Small tables with named rows and columns. After each table, cells are looked up by row and column.

Mog:
fields: Tava, Num, Duf, Muba, Losutub, Zuzafe, Vifin, Vom
Gilamar: [120, 193, 117, 146, 189, 80, 154, 173]
Dopun: [142, 9, 104, 138, 156, 111, 137, 142]
Bezikib: [149, 82, 118, 110, 129, 145, 159, 161]

Num of Dopun: 9
Num of Bezikib: 82
Zuzafe of Dopun: 111
Duf of Bezikib: 118
Vom of Bezikib: 161
Zuzafe of Bezikib: 145
Duf of Gilamar: 117
Vifin of Bezikib: 159
Tava of Bezikib: 149
Num of Gilamar: 193
Vom of Gilamar: 173
Duf of Dopun: 104
Muba of Gilamar: 146
Losutub of Bezikib: 129
Vom of Dopun: 142
Losutub of Dopun: 156
Muba of Dopun: 138
Vifin of Gilamar: 154
Tava of Dopun: 142

Bel.tsv
	Kuzotam	Vez	Pak
Baguz	70	52	51
Dinefal	6	76	45
Pakeguk	73	52	30
Vor	35	80	58
Zakub	73	48	73
Sesirem	56	31	67
Segiru	51	40	27
Vuni	35	81	50
Zizozu	80	29	48
Gosu	39	61	66

What is the Kuzotam of Pakeguk in Bel? 73
What is the Pak of Baguz in Bel? 51
What is the Vez of Sesirem in Bel? 31
What is the Pak of Sesirem in Bel? 67
What is the Kuzotam of Segiru in Bel? 51
What is the Kuzotam of Zizozu in Bel? 80
What is the Kuzotam of Dinefal in Bel? 6
What is the Vez of Pakeguk in Bel? 52
What is the Vez of Zizozu in Bel? 29
What is the Pak of Segiru in Bel? 27
Which row has the largest Vez? Vuni

Vili
|  | Luk | Luvif |
|---|---|---|
| Bos | 82.35 | 52.99 |
| Zizudit | 62.81 | 38.83 |
| Pelod | 87.02 | 32.96 |
| Mubu | 65.41 | 50.54 |
| Gidet | 26.34 | 30.53 |
| Mam | 79.76 | 24.61 |
| Vuk | 53.26 | 70.12 |

Vuk, Luk: 53.26
Zizudit, Luk: 62.81
Mubu, Luvif: 50.54
Mubu, Luk: 65.41
Bos, Luvif: 52.99
Pelod, Luvif: 32.96
Mam, Luk: 79.76
Gidet, Luk: 26.34
Zizudit, Luvif: 38.83
Gidet, Luvif: 30.53
Pelod, Luk: 87.02
Vuk, Luvif: 70.12
Mam, Luvif: 24.61
Bos, Luk: 82.35
Row with the largest Luvif: Vuk

Table Sudus
|  | Vasik | Fubat | Zub |
|---|---|---|---|
| Vobedot | 0.406 | 0.394 | 0.377 |
| Pip | 0.673 | 0.713 | 0.390 |
| Povig | 0.341 | 0.354 | 0.310 |
| Daketiz | 0.671 | 0.753 | 0.369 |
| Supizuf | 0.323 | 0.259 | 0.243 |
| Dafem | 0.509 | 0.568 | 0.449 |

Fubat of Daketiz: 0.753
Vasik of Vobedot: 0.406
Zub of Povig: 0.310
Vasik of Povig: 0.341
Fubat of Povig: 0.354
Zub of Pip: 0.390
Fubat of Pip: 0.713
Fubat of Supizuf: 0.259
Vasik of Pip: 0.673

Sozemin:
	Sukoz	Geb	Vubefe
Viz	-23	-28	-76
Mamato	-8	71	28
Lasamos	73	-5	-13
Zat	-25	-28	-75
Rov	27	62	-55
Goz	10	-37	0

Geb of Mamato = 71
Vubefe of Zat = -75
Vubefe of Rov = -55
Vubefe of Lasamos = -13
Vubefe of Goz = 0
Sukoz of Zat = -25
Geb of Goz = -37
Geb of Lasamos = -5

Tizarof:
,Ses,Kag,Gokot,Gereko
Binupop,42,235,225,209
Posafo,170,122,82,146
Zumur,240,29,89,27

What is the Ses of Zumur in Tizarof? 240
What is the Gereko of Zumur in Tizarof? 27
What is the Kag of Posafo in Tizarof? 122
What is the Ses of Posafo in Tizarof? 170
What is the Gokot of Posafo in Tizarof? 82
What is the Kag of Binupop in Tizarof? 235

Burerar:
,Legopar,Fubu,Keza,Ludaka,Gusi,Setin
Biru,-12.318,82.450,25.950,2.394,39.668,35.311
Rin,-1.791,39.481,-1.117,-4.555,31.983,34.482
Sanof,-8.649,-23.236,-3.461,-18.748,-0.179,0.349
Susotut,-24.634,-37.680,-1.459,-0.468,-11.025,-21.055
Gesev,-29.248,-53.673,-6.298,9.240,-69.862,-29.430

What is the Fubu of Sanof in Burerar? -23.236
What is the Keza of Gesev in Burerar? -6.298
What is the Legopar of Sanof in Burerar? -8.649
What is the Gusi of Gesev in Burerar? -69.862
What is the Legopar of Susotut in Burerar? -24.634
What is the Keza of Susotut in Burerar? -1.459
What is the Fubu of Biru in Burerar? 82.450
What is the Ludaka of Gesev in Burerar? 9.240
What is the Keza of Biru in Burerar? 25.950
What is the Gusi of Susotut in Burerar? -11.025
What is the Gusi of Rin in Burerar? 31.983
What is the Legopar of Gesev in Burerar? -29.248
What is the Fubu of Gesev in Burerar? -53.673
What is the Keza of Rin in Burerar? -1.117
What is the Gusi of Biru in Burerar? 39.668
What is the Fubu of Rin in Burerar? 39.481
What is the Setin of Susotut in Burerar? -21.055

Table Tiz
         Zez  Ragate  Rima
Febe     114      50   164
Kifilip  177      63   175
Kav       90     141   215
Bufota   191     112   201

Rima of Febe = 164
Zez of Bufota = 191
Rima of Kav = 215
Zez of Kifilip = 177
Ragate of Kifilip = 63
Rima of Kifilip = 175
Zez of Febe = 114

Lopepip =
|  | Rafo | Dav | Fipe | Zesi | Vef | Ruv | Tifug | Lugeb | Rareru | Netaf |
|---|---|---|---|---|---|---|---|---|---|---|
| Vodom | 123 | 126 | 180 | 73 | 87 | 94 | 141 | 117 | 117 | 172 |
| Gipami | 182 | 128 | 106 | 120 | 163 | 209 | 127 | 179 | 117 | 188 |
| Gedefe | 150 | 183 | 195 | 127 | 81 | 164 | 137 | 158 | 117 | 197 |
| Zifilof | 88 | 111 | 61 | 182 | 111 | 134 | 127 | 142 | 117 | 156 |
| Dok | 98 | 107 | 64 | 132 | 101 | 126 | 103 | 155 | 117 | 171 |
| Gelid | 153 | 144 | 199 | 99 | 175 | 106 | 180 | 168 | 117 | 191 |
| Duko | 201 | 148 | 185 | 96 | 167 | 168 | 129 | 189 | 117 | 172 |
| Tapozim | 151 | 182 | 205 | 209 | 130 | 147 | 160 | 150 | 117 | 105 |
| Rop | 149 | 159 | 216 | 127 | 64 | 143 | 144 | 114 | 117 | 134 |
| Puman | 157 | 117 | 112 | 129 | 130 | 182 | 155 | 219 | 117 | 193 |

What is the Lugeb of Duko in Lopepip? 189
What is the Ruv of Rop in Lopepip? 143
What is the Netaf of Gipami in Lopepip? 188
What is the Rareru of Duko in Lopepip? 117
What is the Tifug of Duko in Lopepip? 129
What is the Vef of Gipami in Lopepip? 163
What is the Dav of Gipami in Lopepip? 128
What is the Rafo of Puman in Lopepip? 157
What is the Rafo of Tapozim in Lopepip? 151
Which row has the largest Fipe? Rop

